In the data rows, zero lies at 4.5, halfway between 4 and 5.
Here are some points:
[8 3 3 7 5 3 3 5 3 2 5 2 6 7 5 6 5 4 5 4 4 4 5 5]
[5 5 4 3 5 5 3 5 3 5 1 4 3 3 4 4 6 3 6 5 4 4 3 3]
[5 6 6 6 6 5 4 6 4 4 7 7 5 6 4 4 6 3 7 4 4 4 5 4]
[3 6 6 3 3 3 6 6 7 7 3 3 4 5 6 5 3 4 3 4 2 3 5 5]
[5 5 5 6 5 5 5 5 4 5 0 2 4 3 6 5 5 4 3 5 3 3 3 4]
[1 6 3 5 7 7 7 4 4 6 4 6 4 4 5 3 2 3 2 3 3 4 3 3]
[5 3 6 4 5 3 2 8 4 1 5 3 4 6 4 5 5 3 5 4 2 0 5 3]
[3 3 5 7 7 5 3 4 4 5 7 5 4 3 3 3 4 2 4 4 4 3 2 3]
[4 4 5 4 3 3 3 5 5 8 3 5 3 3 2 2 5 2 5 2 2 3 6 5]
[6 4 5 6 5 5 8 5 3 4 9 6 6 6 4 4 4 3 1 0 2 6 5 6]
[6 3 4 3 1 3 3 5 4 4 6 3 6 4 5 6 6 6 5 7 7 5 4 6]
[2 2 2 4 9 3 4 4 3 4 5 5 2 3 6 7 6 6 3 5 5 3 3 4]
[5 6 3 4 5 6 5 3 2 5 1 2 3 4 5 7 6 7 7 4 4 6 3 6]
[7 4 5 7 4 7 2 2 3 5 5 7 8 8 5 4 2 1 5 1 3 4 6 6]
[4 3 3 3 7 8 4 6 3 4 2 2 3 4 1 3 5 3 6 3 3 4 4 4]
[5 5 7 5 5 7 7 4 3 4 5 6 4 2 2 5 7 4 5 3 3 5 3 3]
[4 3 4 5 4 5 5 6 9 4 6 5 4 6 6 5 3 4 3 5 4 4 5 5]
[3 7 3 3 4 5 4 5 3 5 1 2 3 5 6 4 4 6 6 3 3 2 4 4]
[7 6 6 4 3 2 2 4 7 8 3 4 6 5 3 4 4 3 6 6 7 5 4 8]
[3 7 6 3 5 5 5 7 5 5 7 4 5 5 5 3 5 8 3 4 5 4 6 3]
[6 3 3 5 6 6 7 6 2 2 5 4 4 4 4 6 9 5 6 6 7 4 4 4]
[8 3 4 4 3 3 4 4 2 3 2 4 8 6 4 3 4 5 3 2 4 2 1 4]
[4 7 5 6 5 4 6 4 8 7 3 5 1 2 6 4 5 5 5 9 6 6 7 6]
[5 5 7 8 5 7 6 2 2 2 3 3 5 5 4 4 5 6 2 1 3 4 2 4]
[6 5 6 3 1 6 2 2 3 7 4 4 6 3 2 1 1 1 5 1 2 3 3 5]
[6 6 9 6 4 7 5 7 3 5 5 5 7 7 5 4 2 2 5 3 4 5 7 5]
[5 4 4 1 4 8 8 7 4 5 5 5 5 5 3 6 7 5 7 3 3 4 2 3]
[3 6 4 5 4 8 7 5 7 6 5 7 5 4 3 3 4 4 7 6 5 6 5 6]
[4 6 0 2 4 6 6 3 3 6 2 1 3 2 3 4 3 5 7 6 4 8 5 5]
[8 6 5 7 5 2 4 4 3 4 5 4 7 5 3 2 4 5 3 5 7 5 7 7]
[6 6 6 9 6 6 4 4 3 6 5 6 4 4 5 5 1 1 5 4 6 5 6 9]
[6 4 2 5 4 4 6 4 3 4 5 5 4 4 5 6 6 4 4 7 7 3 5 6]
[4 5 7 5 6 6 3 6 4 5 4 6 5 2 5 1 0 2 4 6 4 3 3 3]
[2 4 6 2 2 5 9 6 6 4 6 7 5 8 9 5 3 3 1 2 3 6 6 3]
[5 2 3 5 5 5 4 5 4 5 5 3 4 2 3 5 4 3 4 5 4 4 1 4]
[5 3 4 3 1 1 2 3 4 4 7 6 5 5 5 6 7 6 4 4 5 4 3 4]
[6 4 4 2 5 3 2 7 4 7 2 2 6 5 6 3 2 2 2 3 2 3 4 3]
[4 3 4 6 6 7 5 6 5 4 7 6 5 6 2 4 7 5 8 5 4 3 5 2]
40 more points follow, each with its number after it:
[8 4 6 5 0 1 2 6 4 2 6 4 5 6 4 2 2 2 3 4 4 5 7 7] 0
[4 4 6 6 7 7 4 7 4 5 6 5 5 7 3 4 6 6 9 5 6 4 6 4] 1
[5 6 5 3 4 4 6 3 3 3 5 3 3 4 6 4 3 7 3 2 3 6 3 4] 2
[5 4 3 6 4 4 5 3 5 4 2 0 3 2 4 6 3 2 0 6 5 9 5 4] 3
[3 5 5 3 3 4 4 3 2 3 5 4 3 5 2 3 5 6 5 4 5 6 9 6] 4
[2 3 6 8 6 5 6 4 7 7 3 4 3 5 5 5 4 5 7 7 5 5 3 3] 5
[6 8 6 5 5 4 4 8 7 7 4 6 6 6 6 3 2 3 6 6 7 4 3 4] 6
[5 9 6 4 6 6 5 7 4 4 4 3 2 4 6 3 6 7 1 2 2 1 5 4] 7
[4 8 7 5 6 4 3 5 6 6 5 7 4 5 5 3 4 3 6 3 0 1 3 5] 8
[5 6 8 5 3 6 4 6 4 2 4 2 2 5 2 6 5 4 6 2 2 5 7 5] 9
[5 4 3 3 6 4 3 3 3 5 4 4 5 5 7 5 4 3 1 5 3 3 6 7] 10
[3 6 5 7 6 4 7 5 6 3 6 3 5 6 7 6 3 5 2 5 3 4 3 2] 11
[3 0 4 2 3 5 4 4 5 2 5 4 7 6 1 2 4 4 2 5 4 6 5 2] 12
[6 7 8 6 4 2 3 3 3 7 3 5 5 5 2 3 4 3 6 3 3 4 5 5] 13
[4 5 5 5 5 4 6 5 6 2 5 6 4 4 9 8 6 7 3 5 5 7 5 6] 14
[5 5 7 6 4 6 4 7 6 5 6 7 4 6 4 8 6 5 6 2 2 4 5 5] 15
[5 6 5 5 6 4 5 4 5 2 4 3 0 0 6 3 5 7 3 6 3 4 4 5] 16
[7 7 6 4 4 7 5 3 3 4 2 4 5 4 4 2 5 4 4 4 5 5 4 5] 17
[2 3 3 4 5 2 1 3 4 5 9 6 8 8 4 7 6 7 9 7 6 4 5 3] 18
[8 3 5 5 6 5 4 6 3 1 2 6 9 7 6 6 6 6 6 6 6 4 4 4] 19
[1 2 1 4 6 7 6 4 6 4 4 6 3 2 5 2 6 3 3 5 6 3 3 2] 20
[4 6 8 6 7 6 5 6 6 6 4 5 5 6 5 8 6 5 5 5 7 4 4 4] 21
[6 5 5 1 4 5 1 4 1 4 2 2 5 3 3 2 5 5 5 5 9 6 6 5] 22
[3 4 4 5 4 2 1 3 7 4 3 2 3 5 5 6 3 3 3 5 5 5 8 8] 23
[5 5 5 7 5 5 5 5 4 7 6 5 7 6 5 7 3 5 4 6 3 8 4 6] 24
[6 5 4 6 5 4 7 7 6 4 5 5 2 5 8 5 5 7 4 4 4 5 6 5] 25
[5 7 3 5 4 5 8 2 6 1 1 4 4 5 7 6 5 3 4 4 3 8 4 5] 26
[4 6 4 6 6 5 4 4 4 3 4 5 3 3 8 6 4 5 4 4 4 5 5 5] 27
[7 3 2 4 2 2 2 4 3 3 5 4 4 3 2 3 4 2 5 6 7 5 7 6] 28
[9 5 7 5 5 4 5 7 6 2 3 5 5 5 4 2 1 2 2 3 4 5 4 7] 29
[2 6 5 5 7 5 5 3 7 3 3 5 4 3 6 7 6 8 5 8 7 4 5 2] 30
[2 7 6 5 7 7 5 5 6 6 3 5 4 3 4 2 5 5 4 6 5 2 2 1] 31
[5 4 5 7 3 3 3 3 2 2 6 4 5 5 5 8 7 6 5 7 8 7 5 7] 32
[4 1 1 3 2 0 6 5 5 5 8 8 4 4 4 4 6 5 5 7 4 6 4 2] 33
[0 1 2 7 4 5 6 3 3 3 4 1 2 4 4 7 5 4 6 6 4 5 2 2] 34
[5 3 5 4 3 4 3 3 6 2 6 6 6 5 3 4 2 3 3 6 5 6 7 6] 35
[6 5 7 5 4 5 6 4 3 4 9 6 7 6 5 8 6 5 5 6 5 8 4 6] 36
[6 4 4 4 4 4 5 4 5 4 7 6 3 1 0 0 0 4 1 0 4 6 4 5] 37
[3 2 2 4 2 4 5 3 4 4 8 7 6 7 5 7 5 3 4 4 2 6 4 2] 38
[4 3 6 5 4 6 4 5 5 6 4 4 7 7 5 6 3 6 5 2 1 4 2 0] 39
Which three of these numbered points are nearest to each point below, looking only along the 4 directions in which the first points spread most? Their numbers follow each, nearest first.
[3 8 4 4 3 4 5 5 7 6 3 7 4 6 8 6 4 3 3 5 5 6 6 5] > 6 24 5
[4 4 5 5 6 6 3 1 1 3 5 5 5 7 5 7 5 3 4 2 3 2 7 5] > 12 38 9
[4 4 8 6 6 6 3 7 4 7 4 5 8 6 2 2 1 4 8 4 6 4 4 3] > 37 8 29
[2 3 1 3 3 5 4 6 7 9 3 6 4 5 3 2 3 3 8 4 3 3 3 2] > 31 7 17
[5 4 3 5 6 6 2 5 4 4 5 5 7 6 3 5 5 5 7 6 9 5 9 6] > 32 4 18
[6 7 5 5 6 4 7 6 8 3 4 5 3 3 7 4 5 4 3 4 3 2 5 7] > 27 26 21
[4 2 1 4 6 5 7 4 2 4 4 6 5 5 6 2 3 5 2 3 3 3 2 1] > 39 7 12
[4 3 3 5 2 2 2 0 2 5 2 2 5 4 2 4 4 4 6 5 6 6 6 3] > 22 28 3
[7 3 6 3 3 4 1 3 3 5 7 7 7 4 3 1 2 1 5 7 8 6 5 4] > 0 35 13
[6 6 5 4 5 4 4 5 6 9 5 6 5 4 4 5 4 3 6 6 4 4 5 8] > 6 23 24
[6 3 3 6 4 2 3 5 6 6 2 2 6 7 5 5 3 2 1 2 4 3 6 5] > 13 10 29
[2 4 4 6 7 6 4 4 4 3 6 5 5 3 4 4 3 2 4 3 6 3 3 4] > 9 2 7
[9 5 4 5 4 3 3 4 3 3 3 6 6 4 4 4 6 4 6 7 6 6 5 7] > 28 23 32
[6 6 4 1 5 6 3 4 4 7 4 6 5 3 2 5 5 5 8 4 4 4 6 8] > 3 17 4
[0 4 1 3 4 4 7 4 7 2 5 2 3 4 4 6 3 6 4 4 2 9 1 2] > 20 34 31
[5 3 4 6 3 4 7 4 6 4 4 5 4 3 2 4 3 3 3 4 2 5 3 4] > 9 2 17
[4 4 2 2 4 2 6 7 8 6 4 5 2 4 9 3 3 5 5 6 6 6 6 3] > 5 26 16
[5 5 5 2 7 7 4 6 4 5 3 4 3 5 5 5 7 3 5 3 5 4 3 4] > 2 7 9
[3 4 4 5 4 5 8 6 5 4 5 6 5 5 6 6 4 8 5 5 5 7 3 3] > 25 21 1
[6 4 4 5 4 6 5 5 4 6 6 5 7 8 4 5 3 3 4 2 3 5 7 6] > 29 35 15
[3 3 3 7 8 5 3 6 4 4 6 8 6 5 6 8 8 6 6 4 3 2 3 3] > 38 33 1
[6 5 4 4 6 5 3 5 3 6 3 7 4 4 4 4 4 3 4 3 4 5 5 5] > 17 10 9
[5 5 5 7 6 5 7 7 6 6 7 7 3 2 2 4 5 4 5 6 7 5 6 7] > 25 21 14
[5 1 2 3 5 5 3 1 2 4 4 5 8 7 4 4 3 4 4 2 5 5 7 7] > 10 29 12
[5 5 4 6 5 5 7 4 7 3 3 5 5 6 6 6 4 3 2 5 5 5 4 4] > 21 27 1
[4 5 4 2 1 5 5 3 4 5 3 1 3 2 5 7 5 6 5 6 4 7 4 3] > 16 3 34
[1 4 8 9 9 7 4 4 3 3 6 5 4 5 3 5 6 4 6 2 5 2 2 3] > 38 11 12
[7 2 4 5 3 3 3 5 3 3 4 3 6 6 3 4 6 6 4 3 4 4 2 3] > 19 12 10
[2 2 3 5 6 4 5 4 4 5 7 6 5 3 2 2 2 4 6 9 5 5 2 3] > 26 27 5
[5 2 5 4 3 5 2 3 3 7 2 3 7 3 4 4 5 5 6 6 6 5 4 4] > 22 3 10
[6 7 5 2 2 6 5 2 0 1 1 2 1 0 0 2 6 4 3 1 2 3 2 2] > 39 7 2
[8 5 6 2 7 7 5 8 3 4 3 5 3 6 4 1 5 0 1 3 6 5 6 8] > 37 8 29
[3 4 4 5 6 4 3 3 5 6 2 3 4 5 5 5 3 4 3 6 7 4 5 5] > 3 4 17
[4 3 4 7 7 6 6 6 5 5 4 5 2 3 4 5 6 4 2 1 4 2 4 4] > 7 2 11
[6 2 4 3 3 1 1 5 5 5 5 9 6 6 6 6 6 3 4 4 4 4 4 4] > 19 10 35
[6 6 6 6 4 5 9 6 6 4 7 5 5 4 6 8 7 7 5 5 5 7 4 5] > 14 25 33
[6 5 7 6 4 4 5 6 7 5 6 3 5 5 2 5 5 2 1 4 1 5 6 5] > 29 37 24
[3 4 7 6 4 5 4 6 6 6 7 4 5 7 3 5 5 3 6 5 5 4 7 5] > 24 35 21
[4 6 4 6 8 9 5 8 5 4 5 4 2 6 4 4 7 3 2 3 4 3 8 5] > 11 15 7
[1 5 5 2 3 2 5 4 6 3 3 2 2 6 6 6 6 9 3 4 5 5 3 1] > 34 16 20
[2 4 3 2 5 6 4 2 5 6 4 6 5 5 6 6 5 6 5 5 4 4 2 2] > 20 16 2
[5 5 3 0 6 8 5 6 4 6 5 6 5 5 4 5 7 6 7 3 0 1 2 4] > 7 20 2
[4 6 6 4 3 3 3 4 6 5 8 6 5 5 5 6 4 4 5 5 3 4 6 4] > 24 35 15
[5 5 5 6 6 2 3 3 3 5 5 7 7 4 5 3 3 4 2 7 5 5 7 6] > 35 24 6
[4 3 4 4 5 3 3 5 4 6 6 4 7 5 3 4 4 6 5 8 6 5 5 5] > 4 28 23
[6 9 6 4 5 3 4 5 7 4 5 4 2 2 5 5 4 7 6 8 7 4 5 6] > 23 3 5
[4 5 5 3 4 6 1 3 3 7 4 4 4 1 4 5 4 3 3 4 1 4 4 3] > 17 2 9
[5 2 2 5 3 4 4 5 4 3 5 4 5 6 6 4 4 3 4 4 3 7 5 6] > 10 9 4
[1 1 3 5 5 6 7 4 5 3 5 5 5 4 4 5 5 4 3 5 4 6 4 4] > 11 1 20
[2 4 4 4 4 5 7 5 7 3 4 4 3 5 6 5 5 7 5 6 7 6 4 3] > 30 25 5
[4 3 5 3 4 4 3 4 3 5 6 3 6 5 5 3 5 6 6 7 5 5 4 7] > 4 10 28
